In the rows, 128 means zero.
Rotation paths and how fast each direction turns (degrees per step)
Each turn is a multiple of 5 degrees from 10 to 175, or 0.
Each row of a path follows its step; steps can be skipped.

step 9: [132 120 135 127 133 130 130 129 117 117 116 127 127 126 126 134 129 134
 122 133 123 120 134 124 131 128 135 129 125 133 128 132 123 114 111 137
 121 123 135 120 141 121 127 129 123 132]
step 11: [116 127 126 126 131 127 134 124 128 127 138 111 139 118 123 125 124 129
 128 130 134 125 121 126 129 130 124 126 131 128 113 122 120 121 121 123
 127 117 130 131 129 135 139 117 136 129]
step 12: [128 128 140 130 129 137 124 125 137 142 126 135 126 135 136 132 126 131
 129 120 132 126 129 124 124 119 132 120 130 135 126 128 131 128 129 118
 121 128 136 133 131 111 113 120 129 135]
step 17: [116 131 127 120 129 127 128 123 130 138 124 129 137 122 119 124 126 132
 114 127 116 124 122 114 127 141 127 133 132 127 129 138 132 136 136 136
 129 127 122 128 122 131 134 119 124 134]
step 23: [123 132 135 133 132 122 124 119 124 130 136 124 128 121 129 126 119 134
 139 117 133 122 125 116 129 129 135 131 123 137 118 128 126 136 136 133
 130 127 134 115 122 133 138 140 127 130]
step 25: [134 134 121 131 127 138 128 134 125 124 126 127 113 122 123 127 122 135
 129 138 119 129 129 128 133 129 134 120 125 128 126 148 124 118 118 133
 130 121 137 125 134 133 127 138 122 132]
step 29: [142 130 134 123 129 127 125 128 134 139 133 128 135 129 137 126 127 122
 130 140 125 117 126 121 142 139 136 127 137 123 125 133 124 135 127 138
 140 118 132 121 125 127 126 127 132 125]
[126 128 125 128 128 127 129 127 129 131 128 126 126 129 126 130 129 130
 130 131 130 128 130 128 127 126 127 131 125 129 132 131 128 125 127 127
 129 127 127 130 124 130 126 129 131 125] -> 125
[131 128 125 127 131 130 129 126 125 125 128 126 130 126 129 128 128 132
 130 127 129 129 127 125 131 126 123 127 129 128 129 126 128 126 128 127
 129 126 131 127 127 130 126 129 124 128] -> 155
[126 128 127 125 130 129 127 129 128 128 128 127 130 128 129 125 126 125
 128 133 129 127 127 130 135 129 127 131 128 129 131 127 127 126 129 126
 128 130 126 127 130 126 131 126 128 127] -> 160
[127 128 127 127 128 128 128 130 127 129 130 128 128 127 127 129 128 130
 129 129 126 128 127 123 128 130 134 127 130 128 125 129 123 124 131 128
 131 126 125 127 127 128 130 130 125 126] -> 175
[128 132 130 128 130 129 127 129 127 125 127 130 125 125 128 125 127 130
 128 128 128 129 128 128 127 126 130 131 127 129 130 127 128 131 125 127
 127 130 124 128 124 130 131 133 127 129] -> 20
[124 126 128 129 128 132 124 128 126 129 131 129 126 129 128 126 129 131
 128 128 131 132 129 130 131 128 131 128 126 130 129 128 127 129 129 131
 127 129 133 128 127 127 127 128 126 128] -> 160
[126 129 128 129 129 126 130 128 127 127 131 128 132 127 127 124 126 125
 125 126 129 131 129 125 127 127 127 126 122 124 129 128 130 127 130 130
 129 128 126 128 126 129 128 127 128 127] -> 110

step 5: [129 117 131 120 123 134 121 135 132 142 132 122 126 136 123 130 135 119
 122 136 124 128 126 126 133 133 126 128 125 130 126 135 125 127 121 132
 130 133 137 122 124 149 134 133 122 126]
step 8: [123 136 133 125 117 134 133 126 126 139 126 133 129 132 127 127 135 123
 133 136 129 128 123 117 112 114 125 135 121 116 127 123 128 126 119 121
 130 123 128 129 123 125 128 130 121 139]
step 16: [124 117 132 126 123 121 109 135 126 135 127 125 130 128 122 127 128 126
 137 131 122 129 124 124 134 135 131 133 118 127 121 126 129 115 130 123
 131 133 136 126 130 142 137 128 118 128]
step 19: [131 135 134 122 118 132 136 126 129 135 136 125 132 132 117 128 119 126
 126 136 125 136 126 119 118 114 127 128 130 124 123 122 133 112 122 127
 123 119 117 127 129 132 130 129 122 130]
step 21: [134 121 127 136 124 128 129 131 123 145 116 125 128 130 126 133 122 128
 115 133 125 136 139 117 131 129 128 133 128 127 121 126 133 121 118 118
 131 124 124 126 131 137 133 128 120 138]
step 24: [132 141 137 127 129 133 121 123 126 132 126 125 135 134 123 124 135 125
 136 131 122 140 127 118 131 119 127 116 137 119 136 127 131 130 124 127
 132 122 132 139 130 129 128 135 115 123]
step 25: [128 123 123 125 136 118 128 136 135 127 137 130 134 122 121 124 122 120
 141 140 129 135 132 120 123 124 128 123 130 121 122 121 120 120 127 125
 114 121 128 126 128 135 132 131 119 127]
[125 129 127 127 127 126 126 128 131 124 129 128 128 128 126 126 128 131
 126 131 128 130 129 129 130 128 129 127 130 127 129 129 130 128 129 131
 131 126 131 126 123 129 128 125 125 126] -> 55
[128 127 128 128 127 128 133 126 128 131 129 127 129 126 124 128 128 130
 127 128 127 128 129 126 128 131 133 129 129 125 127 129 127 126 123 130
 132 128 128 125 128 128 129 130 131 128] -> 160
[129 134 129 128 128 130 129 125 131 130 127 128 125 127 132 127 129 129
 127 129 128 126 126 129 127 126 131 127 127 129 131 126 127 128 128 128
 132 126 124 127 130 129 128 127 124 129] -> 160
[128 128 127 128 128 131 128 127 126 127 132 130 125 129 127 125 130 128
 127 129 125 125 125 124 127 130 126 131 124 127 123 128 129 127 131 130
 128 127 126 128 127 127 128 125 127 128] -> 35
[125 126 130 125 127 129 129 127 128 126 127 127 130 127 131 128 128 128
 125 127 125 125 128 128 131 126 127 129 127 128 126 130 126 127 127 129
 131 128 131 132 133 128 128 128 128 124] -> 65

step 3: [117 124 126 130 128 130 124 136 118 140 131 130 133 128 130 123 128 126
 128 133 122 126 115 110 130 124 125 132 122 125 132 126 121 137 126 125
 135 116 132 137 131 126 122 136 132 128]
step 14: [139 125 129 128 122 125 122 117 127 123 131 126 132 124 126 133 121 126
 132 134 130 121 125 119 124 121 117 118 130 121 117 125 120 131 133 128
 127 134 126 123 127 144 138 139 125 123]
step 16: [133 126 128 124 122 133 120 128 116 136 125 130 138 129 123 131 123 124
 141 135 126 137 126 122 134 122 119 124 133 121 131 117 116 132 129 117
 138 124 120 128 122 124 127 129 126 122]
step 17: [133 116 131 127 131 114 122 132 123 130 129 124 129 123 124 125 120 121
 133 134 133 133 123 124 134 125 121 111 122 127 131 126 122 138 136 131
 122 122 123 130 129 122 125 139 120 134]
step 23: [113 137 130 119 117 127 127 133 128 142 134 122 122 111 130 128 132 124
 126 130 133 138 131 130 131 130 131 131 127 129 127 125 117 139 138 127
 133 130 124 132 131 125 130 126 124 128]
step 29: [132 131 122 133 128 133 130 129 119 137 123 132 129 121 121 133 122 134
 128 139 136 132 128 122 125 127 121 129 119 124 129 120 128 121 132 131
 139 138 120 134 125 131 130 134 115 112]
step 30: [133 126 112 115 127 129 119 125 123 129 136 129 126 121 116 123 122 124
 130 136 132 126 124 123 124 130 116 125 121 129 121 131 115 131 127 132
 129 133 123 128 131 133 131 136 118 131]
[131 127 129 129 129 127 128 134 131 129 128 128 128 127 129 128 128 131
 131 128 127 127 126 131 125 130 129 128 127 129 129 126 127 130 129 124
 130 125 129 124 125 126 127 129 127 131] -> 45
[130 128 130 129 128 129 131 129 128 129 129 127 127 127 130 129 132 128
 124 128 131 130 130 126 129 124 127 125 128 127 126 126 130 131 128 127
 126 126 124 125 127 128 130 126 125 126] -> 120
[132 128 129 127 128 130 131 127 131 126 128 128 127 127 129 125 129 126
 131 125 128 126 127 126 128 127 128 130 130 125 130 130 129 129 132 128
 127 128 133 130 125 131 129 126 126 126] -> 55
[130 126 130 129 126 129 130 128 128 130 128 125 128 130 127 125 126 128
 132 130 129 132 131 128 131 128 128 126 130 126 130 129 127 129 129 128
 126 126 127 128 130 129 126 125 130 133] -> 45
[127 130 130 128 128 126 130 131 129 128 129 130 129 124 124 124 129 128
 127 130 126 131 127 128 126 128 127 130 129 127 126 127 132 127 126 126
 128 129 129 128 133 131 129 126 128 128] -> 20
[129 129 126 125 128 129 127 128 128 130 130 128 126 128 127 129 131 127
 125 125 123 129 130 124 126 129 128 132 128 127 128 127 123 130 127 125
 127 127 127 129 127 127 127 125 130 130] -> 145

step 4: [129 128 136 137 121 129 112 134 120 133 127 129 127 131 125 130 124 127
 134 118 127 136 117 137 127 135 133 124 122 132 128 129 145 127 114 128
 132 112 133 119 127 129 122 124 123 123]
step 8: [136 138 126 136 134 127 121 134 122 133 140 124 118 132 123 131 131 127
 137 124 132 127 121 131 126 143 137 131 135 114 141 120 133 130 120 130
 122 129 141 118 129 125 131 125 125 131]
step 12: [132 116 137 130 130 136 119 131 124 126 142 127 125 124 136 128 131 131
 132 131 126 133 124 127 119 136 139 123 136 124 135 122 124 142 139 131
 114 122 130 118 123 130 121 124 135 129]
step 15: [141 133 137 139 122 127 125 124 128 132 143 126 134 138 123 120 136 119
 136 128 121 134 126 130 132 145 137 126 134 119 134 126 125 127 125 130
 126 130 126 120 122 128 141 130 136 127]
step 19: [137 123 136 135 135 135 123 127 131 126 134 123 128 135 126 116 137 133
 134 134 121 130 118 131 132 135 135 127 146 135 135 137 126 139 141 132
 124 118 126 130 135 127 125 121 127 126]
step 25: [127 126 136 132 125 126 120 139 119 135 135 132 134 119 144 123 134 114
 139 140 122 133 124 125 127 132 138 125 129 124 136 129 142 133 125 129
 119 127 133 127 125 133 125 135 134 126]
step 27: [128 126 126 136 129 125 125 131 122 126 133 121 121 130 118 131 140 124
 139 119 123 147 113 137 131 134 124 130 130 124 135 126 135 126 126 130
 141 128 129 125 117 134 121 136 123 135]
[129 128 129 127 128 130 129 125 126 130 132 128 131 128 134 127 133 130
 128 127 126 127 129 129 127 126 125 128 128 128 130 128 130 130 131 127
 127 129 126 128 133 126 130 128 129 126] -> 110
[132 127 128 129 129 130 127 128 128 127 126 129 130 129 128 127 127 131
 129 127 126 127 127 128 129 126 128 125 127 131 127 124 129 127 131 128
 131 126 129 129 126 127 124 122 125 126] -> 145
[129 128 127 131 126 129 129 128 128 130 122 124 128 127 127 125 128 128
 130 129 130 128 126 128 125 126 128 131 128 130 126 127 126 131 130 127
 128 127 125 126 129 128 128 131 126 125] -> 110

step 2: [121 138 133 128 124 118 136 134 126 120 135 138 132 127 123 116 134 130
 134 131 135 120 117 120 123 128 126 133 130 125 134 136 133 131 135 136
 134 139 130 113 122 126 131 127 135 123]
step 6: [129 135 122 120 133 116 137 125 125 132 132 124 130 133 125 123 126 135
 125 137 134 131 132 129 117 134 121 139 116 128 125 140 128 123 128 127
 133 119 115 128 114 133 128 121 124 120]
step 7: [135 126 129 128 117 132 125 134 128 122 115 122 115 132 128 132 119 137
 126 143 117 130 121 117 131 121 132 121 130 120 131 128 131 128 128 132
 140 130 124 128 134 127 143 132 130 127]
step 8: [135 137 138 131 125 143 115 139 132 127 123 131 123 132 126 132 135 121
 126 121 137 123 134 125 128 137 123 135 131 141 135 129 122 123 130 127
 117 127 126 130 117 134 124 139 127 131]
step 10: [129 134 120 120 131 115 129 138 125 131 118 135 129 135 139 128 130 128
 139 145 127 129 124 118 130 125 124 133 118 128 128 136 124 129 131 119
 124 136 128 120 138 131 139 133 127 130]
step 11: [133 126 139 135 130 140 126 122 125 120 122 120 125 137 126 120 130 128
 123 129 128 137 142 119 129 128 143 131 128 138 132 124 130 117 130 128
 132 131 124 128 122 140 133 121 140 128]
step 30: [136 114 140 133 121 136 120 137 119 131 125 116 125 129 122 131 130 139
 130 135 113 136 134 127 132 121 135 121 135 128 130 132 129 121 125 131
 134 135 125 128 130 122 124 123 135 124]
[128 124 126 127 130 130 129 133 126 128 129 128 128 128 129 128 126 131
 131 129 127 128 124 130 127 129 127 128 125 129 130 128 126 127 125 130
 132 130 127 131 132 127 127 130 129 129] -> 125
[127 130 128 125 127 128 131 128 127 128 128 125 128 128 127 129 130 129
 124 130 128 131 127 125 128 127 127 127 126 126 128 127 128 128 124 127
 126 135 129 130 127 130 130 127 128 127] -> 95
[128 125 127 130 123 128 124 124 126 127 131 125 129 128 130 125 124 131
 127 125 127 127 130 127 131 127 127 128 126 127 129 128 131 128 128 129
 129 130 128 128 128 128 130 128 130 129] -> 170
[130 128 130 130 127 129 131 128 126 128 128 126 129 129 127 122 127 128
 130 128 128 128 126 126 123 127 128 128 130 126 131 125 129 129 127 124
 126 126 127 129 126 129 125 127 128 127] -> 155
[127 131 123 125 128 128 126 128 126 131 128 126 127 127 129 129 126 124
 128 129 128 126 130 126 126 127 126 130 129 125 126 127 127 131 129 129
 129 127 126 131 129 128 127 124 131 129] -> 115
[129 128 129 124 126 130 128 128 131 127 128 125 129 127 130 127 130 130
 124 128 130 126 126 126 125 130 126 126 130 126 129 131 128 131 129 132
 127 125 128 128 130 131 128 131 127 128] -> 55

step 2: [137 117 138 135 122 131 116 147 139 134 139 139 132 132 135 129 126 123
 125 134 132 132 127 126 131 135 125 119 136 131 131 128 133 131 123 129
 131 130 131 121 118 121 127 129 135 129]
step 3: [129 144 134 128 118 131 131 122 124 128 142 129 131 124 117 126 109 131
 119 121 128 134 125 135 124 121 132 127 127 114 124 124 127 126 131 123
 125 137 132 129 118 130 128 133 120 129]
step 16: [126 130 124 120 135 121 122 138 116 136 131 136 116 111 135 120 123 121
 127 123 128 117 125 121 127 123 131 119 129 126 124 129 127 119 126 124
 131 125 125 126 119 136 129 116 123 125]
step 17: [127 132 128 149 124 123 123 116 136 119 117 127 137 132 133 114 129 125
 126 125 136 117 134 139 130 123 130 128 135 125 127 121 125 123 126 126
 126 122 129 134 126 121 136 120 129 128]
step 24: [121 122 118 118 140 130 127 119 118 138 123 124 123 139 139 122 124 130
 122 129 125 126 128 124 131 115 125 125 137 125 141 132 123 124 125 113
 128 135 127 126 129 123 123 130 134 127]
step 26: [133 136 139 134 129 130 122 124 121 137 142 118 129 133 127 136 120 129
 122 124 131 130 123 139 124 131 131 124 113 134 122 141 126 129 124 123
 141 133 121 133 125 130 128 124 119 126]
step 27: [119 135 115 123 139 123 142 133 132 131 123 124 130 129 127 132 118 124
 123 136 143 130 130 125 128 124 128 124 138 129 125 131 131 129 115 120
 131 118 136 131 117 125 126 131 130 137]
[128 128 129 127 129 132 127 129 132 126 130 131 126 125 130 129 130 128
 127 129 126 128 123 126 128 130 127 129 126 127 129 127 133 128 126 127
 126 130 125 125 129 126 127 129 128 130] -> 110
[126 130 127 131 133 129 129 126 130 126 123 128 126 128 128 127 126 127
 126 126 130 130 130 129 129 128 127 127 123 130 130 126 129 128 129 125
 127 128 126 130 126 129 127 129 129 129] -> 110
[130 127 129 126 132 129 125 125 125 127 127 125 127 124 129 132 126 125
 129 129 129 126 126 129 129 130 127 129 127 131 123 128 128 127 126 130
 127 125 128 130 128 125 128 126 128 127] -> 70
[128 127 127 127 128 126 128 129 128 129 126 132 132 124 129 128 125 130
 126 124 130 128 125 127 128 128 130 127 130 131 126 125 126 128 129 127
 127 129 132 126 129 128 128 130 130 128] -> 130
[124 130 130 127 132 129 130 131 127 129 129 129 128 129 126 126 126 127
 129 128 131 127 129 126 128 130 128 130 126 126 128 132 125 127 131 129
 124 131 129 127 130 126 130 126 128 127] -> 170
[126 129 126 131 129 130 122 132 126 128 127 129 127 126 128 132 129 130
 125 128 126 126 130 128 131 128 131 127 127 126 129 130 128 131 131 130
 128 126 131 127 129 128 128 129 127 130] -> 155
